Rotation paths and how fast each direction turns (deg/step)
Each turn is a multiple of 5 degrees from 10 to 175, or 0.
Each row of a path follows its step; steps can be skipped.
Path 1:
step 0: [-11  -9 -28   5   9 -18  -2   7   5  13   3  11  -3  13   3   6  13   7
   6  13   4   4  12  20  -4  13 -15  14 -15  -2 -10 -12  -4   4   0  -7
 -10  -2  14   1  23  -7  -6   2 -10  -8   6  31]
step 2: [-10  -1 -19 -16 -18 -31 -13  10   4   4   6   7  -7   4  -3 -15   7  21
   5  -3 -10  18   4 -13  11  -9  -2   7   4  16 -13   0  -3   8   8  -8
   7 -29  -2  11   3   5 -17  -5  -3  -2   3   6]
step 3: [ -3  -3 -20   8   3   1   7  19   5   4 -13 -20  20 -12  15   9 -11 -15
  -7  14  -1  -2   2  10  12  -4  -7 -12 -26  -4   1  -5  17   5   4 -12
   1   7  -6  16  -1 -12   7 -14   4  13  21  14]
step 5: [-15  -6 -17  -3  14  -9 -13   6  10  -5 -14   5 -18 -10  10  14  -3  14
  -7  19  -2   0  20  -4   5 -14  11  -8 -19   4  -5  21  18  -4   0 -20
  -2   6  -3 -13  12  -5 -10 -18  -7 -12   5  -3]
step 8: [-13  -7 -18 -18  -4 -12   6  21   6  -8  15 -10  -3   2   9  -2   9  -5
 -13   8 -11  32  -5  -2  13  -6 -13  -8 -19  19 -13  -1  -5  15  -1   3
   2 -19   7  -9   7  -9   1   3   4  -8  14   8]
step 24: [-14 -12 -21  -5   7   6   3   8   1  -2 -14   8 -12   1  26   4  12  -1
 -17   8  12  -4   9  17  16   3   5 -15 -10   3 -16  15   0 -15   4  -9
  -7 -15  16  -7   2 -16  -3 -19  11   5  20  -2]
step 29: [ -2  10 -12 -17 -17 -28  17   5   0   7  10   4  -6  -4   2   4  -3  11
 -22  13  -1   0  10  -2  -1 -13   0  20   0   2 -15  11  14  -8 -17 -11
 -11 -20  -2 -19  15  -5  10   5   6   3  15   0]
[ 3  2 -1  0 -4 -2 -2 -2 -4 -5  2 -3  2 -2 -1  2 -6 -3 -2 -2 -9  4 -3  4
  0 -7 -2  2 -4  0  5  1 -2  6  3 -2 -1 -1  0  3 -7 -2 -5 -2 -1  6 -1  0] => 60
[-1  4 -2  0 -6  1 -2 -6  0  3  0 -1  1  3 -1  1  0  3  1  1  8  2  4  5
 -2 -3  4  0 -3  9 -2  4 -3  5  1 -3  8  2 -2 -5  2 -4  0  3  2  1  3  2] => 135
[-2 -2 -5 -3  4  6  3 -2 -5 -1 -1 -3  3  0 -4 -6  1 -2  0 -1  0 -3 -2  1
  4 -1  0  2 -7 -2  1  3  2  6  1 -1  1 -1 -1  5  9  0  0  3 -2 -7 -6  1] => 130
[ 3 -2  0  2 -2  5 -6  1  0  4  2  2 -4  3  8  0  4  4  0  1 -6 -5 -3  4
  1  3  0  4  4  3 -2 -1 -1 -2  3 -1  5  5 -1  5  3 -3 -7 -2 -5  1 -3  1] => 170
[ 1  2  3  5  4  1 -1 -1  4 -5 -3 -4 -3  3 -3  5  1 -4 -2  3  0  3  5 -4
  4  2  3  7 -2 -3 -4  1  1  4  2  6  2  7 -5  0  0  4 -5 -1  1  0 -2  5] => 65
Path 2:
step 6: [ -4  -2   4  18   1   7   4  -2 -24  -2 -21   8   2  10  -4  -8  17  -5
  12   1  -6   5  -5  -9 -22  23  16 -11  -2  -5   3  -6   8 -17   0  -4
  -3   9   0  -1   1  -2 -15   4   2  10   3  12]
step 11: [ 10  -2   2 -10  -8  20   1 -15  -6   3  -5   5  -1  -7 -11  -8  -2   6
   5   1  -3 -17 -13   4 -22  -6  -5  19  18  -7   7   6   9   5  -8  -5
   7 -17   1  17  15 -16   0   2   2   2  17  -8]
step 18: [ -6  -1  15   0 -11   8  -6   4   0  16  -3   8 -11   4 -14 -22   2   4
  12  -6  -8   0  24  14   6  -2  10  -4   2   2   7  12 -11   4   5  19
  14 -10  -3   3 -20   3  -8  14   2   6  -7 -10]
step 20: [-15  -8  18   2 -10   7   8 -17  -9 -11 -13  -8  -4 -10  12   1  -1  12
  -4   1   1 -14  -2   1 -12 -17  -1  -2  19  -4  12  -2  10   8 -15  15
  12  -3   9   1  23  -3   7  -4  -5   8   9   4]
step 21: [-12  18  -8   8  21  21  -6  11   4  -2   5 -14  -1 -10   2   7   2  17
   4  -4   0  -7   8   2  11   3  -3  -6  26  -5  14 -11   6  10 -13  15
   6  -2  -6  -2 -11 -10  12   4  12  -3  -4   7]
step 22: [ -1  -1  -5  -1   5  23  -3  14 -16  -7 -18  -9   8  -5 -15  -9  15  -1
   5  -1  -5  15   6 -14   3  15 -16   4  -2  -5 -13  13   2  14 -10   4
 -10 -14  -4 -11   8   4  12   6  -1 -16  -3   1]
step 25: [  7  -5   2 -10  -4 -11  -5   7   0 -26   3   4   1   1  -3  -6  22   5
 -16   3 -21 -12  10   3  -1  17   5  -3  -5  10   1   2   2   1  -2   5
   0  -2  22 -12  -7 -24  11  -7   6  -5   9 -15]
[-1  0 -8  3 -1 -1  3  4 -2  0  2 -4 -2  5 -3  0 -3  2 -1  5  6  4  3  2
 -2 -4  2 -1 -2 -2  4  5 -2  2 -4 -6 -1 -6 -3  0  2  2  6 -5  5 -5 -1  0] => 55
[ 4  4  3  2  2 -3  3  4  2  4  4 -3  5  0  5 -6 -4  3  2  0 -3 -4  1 -6
  5  4 -1  6 -5 -1  1  3  2  7  1 -2 -2 -2 -6  3  2 -3  2  0  2  4 -2  1] => 130
[ 3 -1  4 -2 10 -2  1 -3 -4 -2  5 -3 -3  7 -2 -4 -3 -4 -2  0 -4  3 -5 -2
 -4 -2  0 -1  1 -5  0 -1 -3 -2 -6 -2  7 -2 -1 -1  2  2 -3  3 -3  2  0 -2] => 85
[-1 -2  3  1  3  2  4 -3 -4 -2  0  1  2  2  9  0  0  1  2  1  3 -1  4 -1
 -6 -3  9  0  2 -2 -1 -2  1  2  1  3 -3 -3  0  8 -8  4 -2 -4 -2  1  0  3] => 125
[ 0 -4  8 -3 -4 -5 -4 -6  1  0 -5  2 -2  0 -3 -2 -2  0  6  0 -4  1  3 -2
  3 -2  3  5  0 -1  2  3  2  0 -4  2  4 -6  5  1  1 -2  4 -3 -1 -8 -1  0] => 160
[-2 -2  0 -2  2  2  1  0  1  6 -5  1  4  5 -2 -4  4  1  2 -3  5  0 -8  5
  1  4  3  6  2 -2 -4  8 -7 -2  1  3 -3 -2 -2  2  3  2 -4  1  2  0  4 -1] => 90
[-1  2 -2  1  2  1  0 -5  2  6  5 -3 -5 -5  0  3  4  1  4 -1  1  1 -4  2
  8  3  3 -3 -2  1 -4 -3  3  2  1 -1  6 -8  0 -1 -5  6 -1 -4  1  1  3 -3] => 130
Path 3:
step 4: [ -6  -7   8 -12   1   0  14 -17 -13  13   0 -22   5 -11 -14  -7  21  -2
   6  -4  -5 -16  -7  13   4  22   7  -7 -10  -3  12  25 -19  31  -3  -4
   5 -18  12   2   7  -7 -16 -19   9   2   2  -3]
step 8: [ 10   4  -3  -8   7   7  -1 -18   8   9  43   0  -5  11   9  -4   4   0
 -16   6   4 -15   2 -13 -13   2 -15 -14  -5 -13   6   4  13  -8  -2  -1
  -8   7   4   7  -5  34  -8 -26  -7   6  -7  15]
step 9: [  2   7 -23  10 -23 -27  11  21   6   4  -5  -3  -1   5  31  18 -11   9
  -2   8   6  16  -6   6   3  -2   2  -3  11   8 -13   4  -7   3  25 -13
   7  -5  10 -21  15   6  -3   7   9 -11  12  -1]
step 21: [  7  16 -17  11  -5 -12   7  11  -9   0 -12   9  -2   4   8  -3  13  24
   2  26  21  27 -17  -2 -10  -2 -10   5  -1   1   2   2   7 -17 -10 -13
   0 -16 -20   3  22 -13 -15 -12   3   5 -11  -2]
step 24: [ -8  12   0  15  12  12  -1  -5   6  -4  21 -11  17  -2  -6  20   0   8
  -4  18 -13   2 -12  15   9 -21 -12  -3  -5  -1  -8  -8  14   1   9  -5
  -1  -1  20   0 -11   9   8  11  40 -15 -11  -5]
step 25: [  5 -20  -8  17   4   3   5 -12   1  -1 -10   9  21   8  23   5  22   7
   9 -24   0  18  12  -5 -12   3   8  -2   2  11 -24   0   3   6  -3  12
  11  23 -11  11  18   2   1  17 -19  -2   7  11]
step 26: [ 12   0  -2  -6  24  16  10  -5   1  11 -12 -14 -19   6  13 -17 -27 -28
  -4  -5   5  -9 -23 -15   6   0 -10   6   1  -4   8  -3   8  20   6  -9
 -15   0   7  15  -3  25  -6  -8  -2  -8  -5 -12]
[-5 -3 -3  3  4  1 -2  3 -2 -3 -2  0  3  3 -2  3 -1 -4 -2  6 -4 -3 -3  3
 -5  0  3 -4  1  2  0 -1 -8  2  8 -1 -2 -6  5  3  4 -4  5  1  0  0 -2  1] => 145
[ 3  0 -2  0 -1  2 -1 -7  2 -4  1  3  1  4  0 -8 -4 -6  1  4  0  3  0 -5
  2 -2  1 -4  4 -3  1 -5  3  2  1 -4  2 -7 -1 -5 -4  2  2 -1  0  3  2  7] => 120
[ 1 -2 -6 -3 -2 -1  0  2 -1  8 -3 -4 -1  0  9  0 -5  2  5  5  4 -2 -3  1
 -2  1  1 -6 -2 -4  3  0  0  0  5  0 -2  4 -5 -1  2  0 -3 -6 -3  4 -1  1] => 60
[-1 -1  6  3  4  2  0  6  0  9  1  0  1  4 -7 -5  2 -1  1  0 -2  0  1  0
  5  5 -3  2  0 -4  1 -4 -4 -2 -1  0 -7 -3 -2  1  1  7  1 -6  3  0 -3  3] => 115
[-3  2  0 -6  2  4  4  3  4 -2 -2  4  4 -4 -1  1  1  2 -4  5  0 -1 -4 -3
  3 -4  0  3  0 -7 -2  4 -6 -3 -5  1  3  1  0 -1 -2 -6 -1 -4  1  6  0  5] => 45
[ 9 -2 -1  1  1  1  5  3 -1 -4 -6 -3  5  2  2  2  1  5  0 -4  3 -3 -1 -2
  5 -1 -2 -1  1  5  3  3  0  1 -2 -3 -2 -4 -3  6 -1  0 10 -3  2  1  3  0] => 70
Path 4:
step 2: [-16 -21  -1  13  -1 -18 -18   8  -2 -13  15   2 -28  -5   7   8 -16   5
   5 -10   0  12   9  11   3   9  -4   1  -2   9 -18 -20  -7  -9  -3   6
  24  15   8 -12   2   1 -10  30  -9   8  -8   6]
step 3: [-12   9  -4  10 -20  -7   9 -17 -11   2  -1  34  -1  12  -5  13  15   3
  19   1   4   6   4  13   8 -10 -15  -2  -9  13  -9 -14  -4   5  11 -21
 -19  -2   0 -11   7  11   7  29   4   8  -9   9]
step 14: [-18 -12  -8   4 -11  20 -13   6  15 -31   7  -1   0  -1 -12   4   2   2
  15  -5  -6  34  11  -8   1   7   4 -15 -10   9 -16  19  -9  10   5  -6
   7   8  -7  10 -22  14  -1 -13   9   5   6   5]
step 17: [  7 -11  16  -5  22   5 -12  -2   4 -12   0  24  11  -8  -7  -2  -4  15
 -24   2  -5  -8  -5  10   4 -12  23  -3 -14 -12 -10   9   6  24  14  -5
   7  -2 -17   9 -20  17   9   1 -15   4   3  14]
step 20: [-10   6   3  13  -5   4 -15 -10  -4  12 -24  17   0  -1  -9  -1  -6  13
   0  15   8 -10  12  17   1  -6 -21  18 -19 -17 -21  14 -16   8   2  12
  12 -12  -2  -1   5 -13 -14  17 -13   2 -14  14]
step 21: [ -2   2  -5   0   4  10   4 -16   8  10 -10  13 -16  -1 -20  -3  10  20
   5   3  -2  17  10  -3   7 -21 -11  -1   0  -9  -4  17  11  -6  25   6
  15 -15   0 -14 -14  13  13  -7  33   9  10   9]
step 22: [-12 -11  14   7  26   4 -15   1  10  12   2   5 -13  24  19  12   3  -6
  -5 -11  -1  -3  10  -5  -6   2  -3  -5 -15  -2  -7   5   7   3  14  10
  26  10  -2  -6  24   0   4 -27   6  23  -8   9]
[ 5 -2  1  1 -3 -1  2  0  3  1 -2  8 -3  2 -3 -4  0  1  1  0 -7 -2 -4 -3
 -4  4  5  4 -3  2  0  0  3  5  1  6 -3 -6  0 -8 -3 -3  3 -4  0  1  2  0] => 85
[ 6 -2  1  1 -6  3 -2  6 -1  6  3 -3  4 -2 -3  3  0 -2  2 -5  0  1 -4 -2
 -4 -2 -1 -1  1 -6  0  2  0 -3  0 -5  2 -3  6 -1  0 -3 -1 -8  1  3 -8 -2] => 25
[-4  2  1  2  1 -7  3 -3 -3  9  1 -4 -2 -3  3  0 -1  1  2  2 -2 -1 -1  2
  5 -3 -4 -1 -5  1  0  8  7 -2 -1  3  0 -5 -1  1  2 -1 -2 -5 -1  2  3  6] => 25
[-4 -3 -2  1  2 -1 -3  8  3  2  0 -3 -3  0 -8  8 -4  2 -7 -6  0  0 -4 -4
  3 -3  1  1 -2  5  3 -2 -4  5  0  3 -1 -1  0  2  1  4 -3 -2  0  1  4  1] => 145
[-1  5 -4  0 -1  4 -2  2  0 -5  0  3  6 -1 -3  2  4 -3  3  4  1 -1 -6  4
 -1  0 -1  4 -8 -5 -2  2 -1  0  2  0 -1 -5  2  5  2  3  0  0 -8  1  7 -2] => 110
[-4  3  3  6  4 -1  4  5  4 -1  0  2  2  3 -1  1  1  9 -2  3  0 -1  6 -2
 -3  1  5  2 -4 -4  3  9 -5 -3 -3 -5  2  1  1 -2 -2  0  0 -3  1 -4  0  1] => 10
Path 5:
step 3: [  7   5  -1 -22   1  -1  -8  14  -1  -3  12  -8  -1   7   0  -9   7  -2
  -2   0  14   6   3   6 -10 -16  -1 -30  -3  10   5  -6 -10  11   2  11
   1  30 -11 -13  -8 -17  11  21  -3 -21  12  10]
step 6: [  9 -12  21  -1   2 -14 -27   4  -2   9  -9  -6  -2 -12  -6   4   7 -18
  14  -5  -7   2 -11   5   4  18   0  -2   8   1   6   2  -3  22   8   1
 -12   9  -7  21  -4   9 -16   9 -31   2  13 -11]
step 10: [-18 -14   2   1  -9   3   0  23   7   7  -5   2   3   0 -10  15   0  25
   6 -17  -5  -7   7   4   5  12  -9   3   6  20 -17 -18 -22   0  -9  13
  10   8  19   4  -7   9   5  12  11  -9 -14  12]
step 19: [ -2   2   4   3   3   3  -8  18 -12  13   0   6  10  11 -16  -9 -12  15
 -23  17  22   0   6 -15  12  11   0  -4  -1  -3  -7   8 -10   5 -21 -15
   7  -5   9   8   6  -2   7  26  14  -8   8 -17]
step 20: [ -7   1 -14  14 -16  14   9  -1   3 -12  11  -3  -8 -14  -5 -21 -27   9
   4  -9   9   6 -13 -17   0  -1  -3   0  -2  -7  12  -5  22  -6   2   3
   6 -17   1   0  -2 -25  -1 -11 -16  -3   1 -23]
step 23: [ -7   3  -8   4   9  18  -2   1   6 -15   0   4  16   0  -8 -16  21   2
  15  13   2 -13   4  12  -9   5   9  26   7  19  -4  26  11   7   6  -1
   4  -8   2 -29  -3  -2  11 -10   3   6   7  -9]
step 30: [ 13  -1  -9 -21  16 -18  -8  -3  -5 -13  23 -10  15  -7 -14  -4  -3 -11
 -13  27  -9  -5   8   0  21  -5  -6  -7 -15  12  -1  -4   6 -10   5  -9
  -3  13   4 -14  -1  12   9  15   7 -10  -1   3]
[ 5  2  1 -5  1  2  6  1  0  2 -5 -4 -4 -2 -1 -4 -3  0  4 -2 -2 -4 -1  0
 -4 -4 -2 -3  4 -3 -1  0  2 -6  5 -1  3 -7  0  0  5 -2 -7 -1 -3  6 -2 -2] => 160
[-3 -1 -2  0  1  4 -3  7 -7 -3 -2  0  0  1  5  2 -1  1  2  3  0 -6  3  2
  5  4  0  4  1 -1  2  1 -1  3  2 -3 -2  4 -4 -1 10  6 -5  1  4  3 -1 -5] => 170
[-2 -2 -3  2  3  1  3 -1 -7 -3  2 -1 -7 -4  1 -5  3 -1  0 -5 -3 -2  0  5
 -3 -3 -1 -1  2  3  1  0  0 11  1 -1 -2 -2 -4 -2 -4 -2  0 -1 -4 -2  9 -3] => 125
[ 2 -1  1  5 -3  8 -8  3  0  0  2 -3 -1 -6  0  4  1  2 -2 -4  0  2  1  1
 -6  1  2  1 -1 -2  2 -7  2 -6 -2 -4  3  0 -7  0 -3  2 -2  3 -7 -1 -1  1] => 155
[ 0  4  1  6  0 -4 -7 -2  1  0 -1 -2 -4  4 -2 -4 -4 -1 -2  6 -3  0  1  5
  4 -3 -4  1  1 -3 -2  0  1 -2  0  0 -1 -7 -7 -3 -3  1 -4  3  7 -4  1  2] => 170
[-5 -1  2  0 -5 -2  3  2  0 -3  1  1 -5  2  0 -1 -8 -5  3 -3  3 -2 -4 -2
 -2  3  7  4  0  5 -1  2  4 -1 -2 -4 -7 -3 -4  6 -2  1 -1 -3  1  1 -1  6] => 95
